(in the rows, 128 means zero)
The rows of Y fall into 4 groups, which share some directions, and each row is roughly a mix of its group's hidden directions.
Y, 144 rows:
[[132 107 101 134 125 130 142 182 141 160 152]
 [ 83  96 174 115 116 131 143 116 120 142 139]
 [135 101 168 103 128 139 167  90 119 129 119]
 [ 89 117 142 153 144 110 138 109 158 128  85]
 [116  92 132 115 175 114 120 132  99 156 107]
 [147 127 133 156 118 139  85 105 140  83 111]
 [ 92 139 128 144 136  87 155 134 152 112  94]
 [133  66 136 122 162 129 144 131 119 149 146]
 [121 108 135 165  83 118 172 140 131 129 117]
 [133 135 150 121 165 134  70 131 100 118 132]
 [168 146 145 123 159 127  87 121  98 112 139]
 [132 170 100 121 113 138  95 146  90 125 109]
 [109 160 162 129 126 118 128  84 128  90 113]
 [108 132 161  81 133 141 119  84 114 120 128]
 [ 87 114 110 135 114 150 158 130 169 118 152]
 [105 126 147  89 149 108 154  90 116 120 102]
 [ 87 110 154 115 132 147  95  86 132 116 133]
 [173 112  95 125 122 158 137 158 140 143 151]
 [ 68 122 122 158 141 106 106 142 131 140 117]
 [175 141 155 114 110 142 138  87 139 139 108]
 [ 86 142  94 151 114 140 112 136 136 137  87]
 [133 171 117  77 114 121 129 133 131 113  94]
 [110 119 185 132 147 146 123 102 116  97 133]
 [103 113 141 148 143 112 157  99 107 133  82]
 [161 144 149 113 136 135 128 127 168 144  81]
 [108 101 133 172 100 120 154 145 127 102 152]
 [128 111 148 153 162 109 123 160 114 132 175]
 [112 132 116 194 134 115 141 128 129  97 119]
 [139  91  92 131 118 138 159 148 121 171 124]
 [127 104 165 156 175 131 140 111 136 107 145]
 [166 162  93 151 129 117 127 101 149 142 108]
 [108 138 153  91 152 143 112  83 140 148 127]
 [ 78  91 115 159 124 111 146 141 114 116 126]
 [138 159 123  91 162 137  99 140  95 145 123]
 [105  98 141 177 127 111 134 168 127 110 122]
 [126 122 100 149  84 128 161 141 154 159 118]
 [126 130 118 130  87 140 169 147 107 162 104]
 [112 100 119 137 128 137 134 176 145 158 166]
 [141  86 144 125 163 145 133 105  91 152 127]
 [128 108 151 153 116 170 139 131 108 153 168]
 [ 93  96 169 148 144 134 107 147 140 108 145]
 [ 95 117 110 125 150 141 114 131  90  85 153]
 [149 142 102 141 156 123 104 134 174 106 101]
 [123 156 122  86 162 140 102  89 119 131 136]
 [114 138  77 118 108 136 151 143  85 121 136]
 [101  99 148 123  94 150 114 104  92 150 131]
 [172 115 107 109 145 167 124 165 130 137 131]
 [119 145 111 112  80 138 152 138 146 153  93]
 [150 143 106 105 105 144 157 127 134 126  75]
 [102 103 135 129 156 131 141  89 160 153 155]
 [161 179 124 119 106 131 144 104 155 115 113]
 [ 85 126 113 147 163 130 106 142  89 113 138]
 [141 132 141 143 162 141  85 151 126 101 162]
 [156 139  96  76 115 105 147 138 128 142 112]
 [181 176 129 127 112 137 129 107 128 111 118]
 [ 99  87 135 118 100 114 158 120 134 124 167]
 [122 126 160 162 137 136 111 131  78  99 143]
 [100 137 163  82 137 142 119  93 121 147 136]
 [124 107 120 143 114 127 120 189 123 125 165]
 [ 83 115 137 154 135 146 116 158 162 107 144]
 [124 116 149 189 141 127 132 168 133 133 138]
 [104 135 144  99 113 157 133  80  97 123 140]
 [162 141 144 117 157 115 106 141 174 105 114]
 [163 126 117 145 106 109 124 139 127 137 187]
 [164 172 115 117 127 141 104 128 135 169 113]
 [125 146 177 111  99 126  97 135 142 125  95]
 [183 157 101 107 117 129 122 133 145 151 119]
 [156 129 111 122 142  98 162 123 114 153  84]
 [112  96 104 110 111 139 149 100  87 103 121]
 [158 150  90  89 127 134 164 141 140 141 125]
 [126 150 175 150 167 131  99 118 148 121 137]
 [130  92 150  99 151 120 162  90 110 135 129]
 [155 131 141 107 146 120 125 145  85  81 140]
 [ 91 106 157 138 152 134 107 153 115 104 159]
 [116 112 167 142 127 147 113 151 115 106 175]
 [126 112 132 173 102 140 162 140  92 117 147]
 [131  97 102 141  94 124 146 145 152 145 170]
 [113 125 174 156 122 163 133  90 112 129 139]
 [115 143 162 124 138 136 111  89  84 102 123]
 [111 139 128  79 128 117 158  91 118 125 100]
 [ 98 105 160 165 139 123 104 115 111  94 124]
 [139 122 126 145 129  67 146 147 153 102 116]
 [151 158 107  81 109 135 135 103 129 159 124]
 [ 98 109 160 155 137 128 117  88  93 141 124]
 [134 125  97 136  86 131 162 150 109 109  97]
 [111 143 145  82 154 144 113  85 131 143 135]
 [172 145 146 143 150 148 106 100 128  92 125]
 [142 110 116  70 136 112 143 163 146 127 123]
 [ 92 132 143 156 130 117 165 164 104 127 151]
 [ 95 105 162 166 168 125 113 122 123 122 132]
 [ 89 119 153 156 156 126 107 152 125 108 158]
 [100 142  87 122  88 155 115 136 119 154 114]
 [113 118 109  69 145 104 140 129 114 156 125]
 [139 143 113 121 171 154 141 113 126 167  94]
 [165 123 142 120 178 117 142 161 122 104 129]
 [154 147 124 112  81 140 144 136  88 139 105]
 [164 145 124  89 123 133 115 122  88 144  97]
 [118 141 128  77 105 145 135  96  91 118 130]
 [124  91 140 164 144 154  95 147 108 149 141]
 [117 155 153  81 152 139 112  92 130 145 130]
 [129 142 136 135 174  85 122 154 107 127  99]
 [132 126 139  72 143 139 122  85 120 137 105]
 [117 111 100 168 141 112 136 155 174 129 136]
 [119 108 131 166 113 103 128 175 142  97 127]
 [164 174 105 144 138 142 117 155 148 111 121]
 [ 95 155 151 146 163 108 113 149 159 146 127]
 [110  93  84 135 108 124 145 152  98 107 133]
 [164 113 126 156  91 107 145 162 141 105 124]
 [124 168 123 111  91 130 121  94 100 134 100]
 [120  95 132 122 118 139 112 172 110 120 174]
 [108 133 150 172 165 117 107 156 144 110 136]
 [ 86 134 145 164  92 154 112 111 130 118 143]
 [114 152 126 181 131 133  90 156 141 118 131]
 [168 113 150 131 161 110 115 116  87 146 119]
 [122 107 121 102  89 145 165  97 123 142 153]
 [145 123 128 180 137 124 131 169  92 119 129]
 [108 119  95 111 110 101 144 172 137 114 156]
 [125 126 153 129 160 151 123  90 131 148  82]
 [111 154 115 105 113 120 145  87 155 114  91]
 [137 111 153 121 106 142 153  82 151 154 105]
 [143 105 133 175 108 123 112 113 100 158 154]
 [110  88 180 113 148 122 118 115 104 125 127]
 [ 92 127 144 177 155 112 118 156 140 114 136]
 [127 127 121 151  84 114 154 139 157  92 152]
 [110 138 159  97 137 127 151  96 131 129  81]
 [101 140 131  88 105 128 148  98 126 171 134]
 [160 167  85 105 119 143 132 151 140 128 112]
 [184 148 118 103 128 152 102 140 123 117 148]
 [ 95 137 127 115 103 137 138 152  69 129 122]
 [ 87 149 153 100 165 130 110  99 128 138 133]
 [107 125 129 145 117 167 109 163 121 126 175]
 [163 136 107 131 134 106 109 183 125 115 147]
 [ 98 149 152 108 125 116 118  91  97 125  92]
 [134 144 121  82 157 101 136 123 112 133  86]
 [113 140 162 139 174 137 103  98 126  99 128]
 [111 112 133  91 105 128 162  82 112 136 138]
 [159 139 124 121 137 162  95 115 167 157 112]
 [181 146 133 113  93 151 135 131 140 107 148]
 [116 137 114  57 135 137 119 132 113 144 133]
 [138 130 105 145  98 105 111 156 143  78 134]
 [118 151 163 115 150 132 105  82 106 116 107]
 [134 154 132  84 134 139 127  74 126 146 117]
 [105 102  91 121 107 127 146 166  98 108 134]
 [128 122 150  75 112 140 161  93 117 131 134]]

In each list below, three rows fit none of the groups, and each other row fits one group, some only roughly. Which are they? Name them in the order they come.
  * j_815: [153 131 131 147 146 132  78 168 103 136 119]
  * j_867: [167 110 120 149 174 144 118 136 102 151 118]
  * j_103: [136 121 148 171 124 107 103 174 122 110 144]
  * j_634: [114 154 150 144 141 127 141 130 156  79  95]
  * j_547: [141 106 120  93 126 144 143 138  73 103 128]
  * j_653: [129 154 150  75 163 145 104 126 125 119 122]
  * j_906: [141 136  88  98 120 153 145 110 103 160 105]
  * j_959: [133 129  99 104 116 105 145 153 148 166  92]
  * j_315: [150 151 123  74 128 144 133 105 105 151 148]
  * j_108: [150  74 117 127 121 137 154 140 145 145 162]
  * j_746: [140 132 106 178  94 128 123 155 148 138 101]
  * j_373: [188 137 106 154 116 123 138 132 149 132 103]
  * j_971: [116 129 162 138 106 122 149  85 113 139  88]
  * j_410: [123  94 140 190 125 121 138 140 130 102 120]
  * j_709: [ 93  95 118 110 117 117 171 108 137 154 114]

j_634; j_547; j_971
  * j_610: [120  98 155 108 132 125 135  83 109 105 161]
  * j_890: [173 143 127 155 118 114  97 146 128 102  98]
  * j_47: [120  67 128 147 160 114 138 141 151 132 129]
  * j_948: [ 93  94 137 141 122 129 119 154 122 139 179]
  * j_368: [107 114 165 159 155 105 125 109 117  92 140]
  * j_707: [111 110 140  84 127 157 106  95 125 148 153]
  * j_287: [140 143 138  79 113 139 159 113 144 167 130]
  * j_933: [154 128 128 114  77 130 141 117  82 112 124]
  * j_860: [168 125 103  84 110 149 136 141 107 150 119]
  * j_898: [121 108 106 159 126 105 155 163 128 139 170]
  * j_685: [114 137 135 196 139 130 128 109 142 116 149]
  * j_280: [128 107 112 120 144 113  96 182 118 123 159]
  * j_233: [ 92 138 102 130  89 100 140 141 166 126 135]
  * j_133: [111 117 159 171  96 107 126 121 123 112  94]

j_47; j_368; j_133
  * j_331: [163 137  82 132 110 140 153 146 154 140 150]
  * j_140: [103 147 138  61 139 141 122 119 115 117 129]
  * j_876: [115 133 139  68 126 159 109 114 104 141 133]
  * j_201: [124 136 142 180 114 136 136 161 138 109 165]
  * j_936: [142 157 151 125 131 144  83 111  90 146 112]
  * j_978: [105 101 119 134 157 145 165 143 170 116 140]
  * j_116: [123 108 110  63 114 133 143 105 119 122 118]
  * j_830: [109 150 123  78 165 145 110 121 107 110 130]
  * j_871: [139 126  97 181 114 133 160 117 156 116 133]
  * j_819: [143 147  98  90 105 120 163  96 120 143 115]

j_876; j_116; j_871
  * j_617: [138 135 158 126 178 133 125  80 110 132 130]
  * j_46: [112 146 137  93 130 150 130  90 135 174 113]
  * j_839: [148 137 113 117 120 130 154  88 123 112  76]
  * j_749: [116 100 142 150 194 133 139 120 125 126 129]
  * j_784: [105 112 131 137 176 142 115 116 155 118 169]
  * j_692: [ 83 105 135 171 156 129 135 131 150 121 145]
  * j_848: [110 118  94  98  80 152 152 130 122 128 111]
  * j_43: [174 128  91 143  96 134 121 148 147 107 139]
  * j_104: [132 104 142 130  73 138 145 142 128 156 159]
  * j_950: [ 85 114 154 178 150 117 126 119 133 110 125]
  * j_365: [122 137 114 167 106 143 112 167 158 116 157]

j_617; j_784; j_848
  * j_560: [166 103 105 112 125 139 158 139 173 119 136]
  * j_181: [124 122 145  81  82 128 147 107 123 105 139]
  * j_22: [103 137 142 132 146  82 106 162 153 105 121]
  * j_321: [160 149 126 140  88 149 171 105 124 124 140]
  * j_271: [172 133 129  72 115 151 122 144 123 133 119]
  * j_631: [ 82 100 155 114 119 114 130 133 137  84 134]
  * j_393: [128 156 149  95 145 124  78 134 114 102 141]
  * j_609: [102  93  95 113 114 142 150 168 109 141 128]
  * j_212: [132 133 111 125 183 101 132 123 160 106 104]
  * j_448: [168 138 126 177 132 150 117 161 132 145 120]

j_560; j_609; j_212
  * j_635: [ 89 104 114 121 122 124 174 141 143 151 156]
  * j_586: [128 150 136 144  82 128 116 179 140 122 147]
  * j_465: [100  85 157 164 150 122 151 132 128 116 115]
  * j_316: [169 131 111 117 103 135 149  81 126 125 101]
  * j_334: [ 98 144 147 171 120 114  88 116 102 135 116]
  * j_989: [121 103 125 141 103 105 157 162 163  97 134]
  * j_863: [ 86 103 125 132  75 121 147 128 147 124 143]
  * j_216: [107 121 115 149 155 124 114 139 157  88  87]
  * j_612: [119  75 146 104 144 119 117 128 113 153 162]
  * j_474: [157 159  83 118 109 104 131  97 128 111 120]
  * j_801: [111 140 101 104 129  96 148 102 107 153  92]
  * j_326: [146 138 117  87  93 111 156 107 103 126 103]
  * j_9: [142 111 116 129  95 177 116 162 136 129 156]
  * j_312: [181 154 125 172 146 137 118 126 119 123 140]

j_586; j_474; j_326
  * j_86: [142 122 111 107 142 156 117 173 156 157 106]
  * j_834: [ 86 102 113 152 101 136 162 134 131 146 103]
  * j_200: [129 150 150 163 174 128 100 131 140  98 136]
  * j_387: [151  83  97 156 130 127 128 148 116 155 103]
  * j_399: [154 120 148  96 133 153 108 115  82 145 110]
  * j_591: [ 96  86 119 120 107 154 153 104 109 151 136]
  * j_927: [ 80 135 130 172 118 116 134 129 161 150 123]
  * j_985: [ 80 154 123 114 142 142 108 139 102 164 128]
  * j_426: [120 118 123  76 114 108 138 164 127 149 157]
  * j_253: [139 132 110 124 111 145 168 125 143 179 100]
  * j_344: [ 92 119 126 122  83 132 134 102 108 146 165]

j_86; j_927; j_426
  * j_840: [112 170 114  97 142 140  78 122 120 127 129]
  * j_824: [156 135 128 130 146 104  94 140 134  76 147]
  * j_415: [132 151 110 174 123 112 101 156 138  97 146]
  * j_483: [123 148  77 145 134 122 119 168 120 122 159]
  * j_197: [147 138 107 107 111 124 140 119  68 146 108]
  * j_723: [155 115 105 169  86 148 124 155 115 123 128]
  * j_650: [ 81 126 156 115 101 139 144 115 121 166 110]
  * j_941: [130 145 150  93 132 123 108  72 138 107 120]
  * j_469: [134 159 146  77 108 144 112 100 113 149 130]
  * j_32: [ 91 102 125 119 108 113 136 136 135  72 139]
  * j_776: [126 133 133  75  89 128 150 130  99 131 150]
  * j_82: [145 108 152 165 126 112 118 174 126 101 109]

j_415; j_197; j_723
  * j_833: [128 143  98 136 138  86 125 177 146 111 117]
  * j_869: [126 129  89 137 135 140 100 183 134 149 119]
  * j_972: [124 114 146 153 155 104 146 186 133 132 138]
  * j_19: [179 132 131 118  95 116 137 144 105  96 146]
  * j_110: [150 132 147 117 114 141 105  72 117  96 128]
  * j_765: [165 111 107 132 111 128 162 133 158 127 169]
  * j_637: [154 128 106 109 133 165 128 106  88 158 111]
  * j_278: [150 121 106  96  88 155 132 137 137 167 137]
  * j_570: [120  83 129 160 176 129 154 123 130 123 137]
  * j_550: [148 115  95 100 133 107 161 171 131 112 137]
  * j_807: [108 110 117 126  92 167 155 119 120 168 120]

j_278; j_550; j_807
  * j_674: [ 84 121 138 157 164 134 149  90 130 123 124]
  * j_559: [152  79 139 145 136 131 113 164 127 144 160]
  * j_277: [120  88 144  90 112 151 157  99 122 131 145]
  * j_30: [127 171 134 102 163 103 121 102 127 145 100]
  * j_844: [150 146 174 141 156 124  88 125 151 117 128]
  * j_480: [136 115 122 101  73 141 152 117 161 142 137]
  * j_518: [ 98 138 158 174 145 121 121 121 152  96 141]
  * j_243: [ 93 108 154 143 171 102 147 101 133 120 128]
  * j_963: [143 147 120 179 156  96 123 158 131 140 139]
  * j_770: [ 92  99 159 118 142 165 116 102 103 130 124]

j_30; j_480; j_963
  * j_126: [118 138 101 129 118 115 159 188 129 136 145]
  * j_827: [107 109 168 105 156 109 130 130  87 107 130]
  * j_408: [104 124 110 117 118 114 118 186 136 155 153]
  * j_99: [157 112 119 173 163 146 108 139 110 150 137]
  * j_319: [101 114 148 147 180 138 103 124 104 110 115]
  * j_921: [115 122 124 146 147  82 145 181 138 128 126]
  * j_727: [104 104 114 160  91 128 165 141 131 138  99]
  * j_395: [103  97 163 109 176 130 121 141 135 106 126]
  * j_627: [147 128 122 182 155 135  97 134 106 153 132]
  * j_825: [123 154 131  77  91 144 135 113 116 132 100]
  * j_8: [137 151 143  78 140 144 123 112  94 109 102]
  * j_578: [ 79 112 138 161 114 120 111 131 123  99  98]
  * j_888: [ 97 132 155 142 143 120 135 100 124  76 150]
  * j_599: [139  74 128 125 127 135 164 137 160 155 130]

j_827; j_888; j_599
  * j_220: [148 155  81 128 151 116 105 167 140 128 128]
  * j_88: [104 115 111 170 149 121 120 164 119  90 133]
  * j_70: [134 133 123 171  91 106 126 161 142  95 121]
  * j_167: [115  91 151 172 103 118 133 121 123 107  96]
  * j_71: [143 141 123 152 134 131 102 180 134 118 168]
  * j_195: [108 106 142 124  91 134 173 113 142 158 109]
  * j_362: [151 134  89 167 107 143 128 153 150 137 155]
  * j_339: [ 83 133 141  96 127 146 130  92 148 155 115]
  * j_112: [109 104 148 148 154 148  90 112 107 155 152]
  * j_775: [127 148 122  77 119 133  95 150 108 155 146]

j_70; j_112; j_775
  * j_114: [129 172 147 123 172 137  93 111 145 128 136]
  * j_17: [165 130 130  78  94 140 137 128 131 158 125]
  * j_998: [ 74 114 126 128 121  97 140 117 141  88 120]
  * j_514: [166 121 147 132 117 162 108 122 175 111 139]
  * j_466: [ 80 138 146 132 168 108  99 118 115 134 145]
  * j_787: [135 147 136  64 146 139 151 107 117 134 135]
  * j_51: [152 146 113 151 111 148 103 176 121  99 118]
  * j_621: [116 121 160 100 179 132 139 103 110 136 149]
  * j_568: [125 117  88 125 106 115 133 188 129 139 133]
  * j_366: [146 181 110 152 144  96 109 139 138 121 114]
  * j_649: [161 108 106 130 109  93 137 156  98 109 151]
  * j_835: [ 83 121  88 129 129 139 163 111 139 154 120]

j_514; j_466; j_51
